Each row has a name. Each question is about the rows just above it.

[  2, -58,  -8, -60, -36, -13,  12, -65, -61,  10, -17,  39,  31]  (124)
[ 11,  63,  44,   9, -11,   4,  57,  48, -63, -16, -27,  71, -27]  (80)
[-21, -12,   5,  47,  18,   3, -53,  43,  12,   0, -10,  13,  16]  (113)
[-12, -59, -54, -24,  35, -55, -55,   7,  -3,  16,   5, -32, -42]  (39)
[-13,  -8,  67,  72,   9,  -6, -21,  57,  27, -30,  51,   2,   7]  (197)
[-47, -10, -49, -27,  21, -16,  -2,  31, -17,  37, -17, -23,  21]  (177)
[-82, -17, -83, -72, -43, -37, -14, -50,  10,  15,   5,   7,  31]  (89)
[  9, -21,  19, -13, -15, -47, -36, -44, -42,  56,   0,  21,  -2]  (3)
[-12, -59, -54, -24,  35,  13, -55,   7,  -3,  16,   5,  -4, -21]  (145)
[  4,  14,  22,  48,  33,   1,  57,  30, -17, -54,  -3, -32, -42]  (82)
Which entry of (82) is missing from [ 33,   1,  22,  30, -54,   4,  14,  57,  48, -32,  -3, -17]?
[-42]
The rest of the row after [-36, -13]:
[ 12, -65, -61,  10, -17,  39,  31]
After [ 30, -17], its row goes on with
[-54,  -3, -32, -42]
Go on from [  9, -21,  19] to the end of its row.
[-13, -15, -47, -36, -44, -42,  56,   0,  21,  -2]
(39) without one entry, shuffled: [ 16, -12, -24, -42, -55,  -3,  35, -55,   7, -59,   5, -32]. Gone:
[-54]

[ 76,  -7,   1, -24, -31] = (73)
[-51,   9,  12, -50, -63] = (110)
[-51,   8,  12, -50,  17] = (63)
[-49,  12,  29,  14,  10] = (138)
Shuffled (63) with one entry gone: [-50,  12,   8,  17], missing
[-51]
(110) without one entry, shuffled: [ 12, -63,   9, -50]. Gone:
[-51]
Go on from [-51,   9,  12, -50] to the end of its row.
[-63]

[ 2,  0,  2, 26, 81, 32, 30, 34] = (79)
[ 8,  3,  0, 15, 17,  7, 13, 14] = (58)
[ 5,  3,  0, 14, 47, 19, 20, 23] = (75)
(58) without one entry, shuffled: [ 3, 15,  7,  0, 17, 13,  8]. Gone:
[14]
After [8, 3], its row goes on with
[ 0, 15, 17,  7, 13, 14]

[  0,  60, -20,  59, -16, -88, -86, -38,  37,  36,  47,  93, -27,  85,  40,
  23,  35,  38] : (55)
[-48, -63, -20, -31,  87,  84,  56, -76, -75, -56,  62,  63,  77,  50,  87,
  87,  27, -68] : (152)
[-59, -94, -24, -84, -61, -79,  29, -60, -21,  20, -10, -55,   6,  32,   2,
  42,  49,  53] : (8)
[ 53,  51,  87,  46, -47, -47, -90,  30,  61,  31,  87,  52,  10,   0,  91,
 -63, -11, -45] : (71)
[ 95,  58,  87,  15, -26, -26, -77,  35,   7,  50,  14, -13,  32,  20, -18,
 -14,   4, -23] : (27)
[ 39,  81,   3,  42,  17, -37, -29, -33,  71,  93,  61, -16, -30, -31,  -9,
 -24, -96, -59] : (69)
The rest of the row after [ 93,  61, -16]:
[-30, -31,  -9, -24, -96, -59]
(8) without one entry, shuffled: [-84,  29, -61,  53,  32, -55,   2, -79,  42,  49,  20, -10, -94,   6, -21,
 -24, -59]. Gone:
[-60]
(55) without one entry, shuffled: [-86,  60,  35,  36,  85, -88,  38,  23,  93,  59, -27, -20,  47, -38, -16,
  40,   0]. Gone:
[37]
Shuffled (27) with one entry gone: [ 35,  20, -26, -13,   4,  58, -14, -26,  32,  14,   7, -23,  87, -18,  50,
  95, -77], missing
[15]

[76,  5, 12,  4] -> (133)
[ 23,  49,  -5, -11] -> (161)
[75,  8,  8,  4] -> (114)
[14,  5, 13, -2] -> (47)
[63,  4, 13, -2] -> (117)
[72,  5, 14,  2] -> (41)
[40, 37, -3, 39] -> (134)
[79, 13,  5,  7] -> (193)
[61, 11,  6, -3] -> (209)
[75,  8,  8,  9] -> (172)
[34, 39, -3, -9] -> (188)
Shuffled (161) with one entry gone: [ -5, -11,  49], missing
[23]
Go on from [63,  4, 13] to the end of its row.
[-2]
Which entry of (47) is missing from [-2,  5, 14]?
[13]
Which entry of (47) is missing from [13, -2, 14]?
[5]

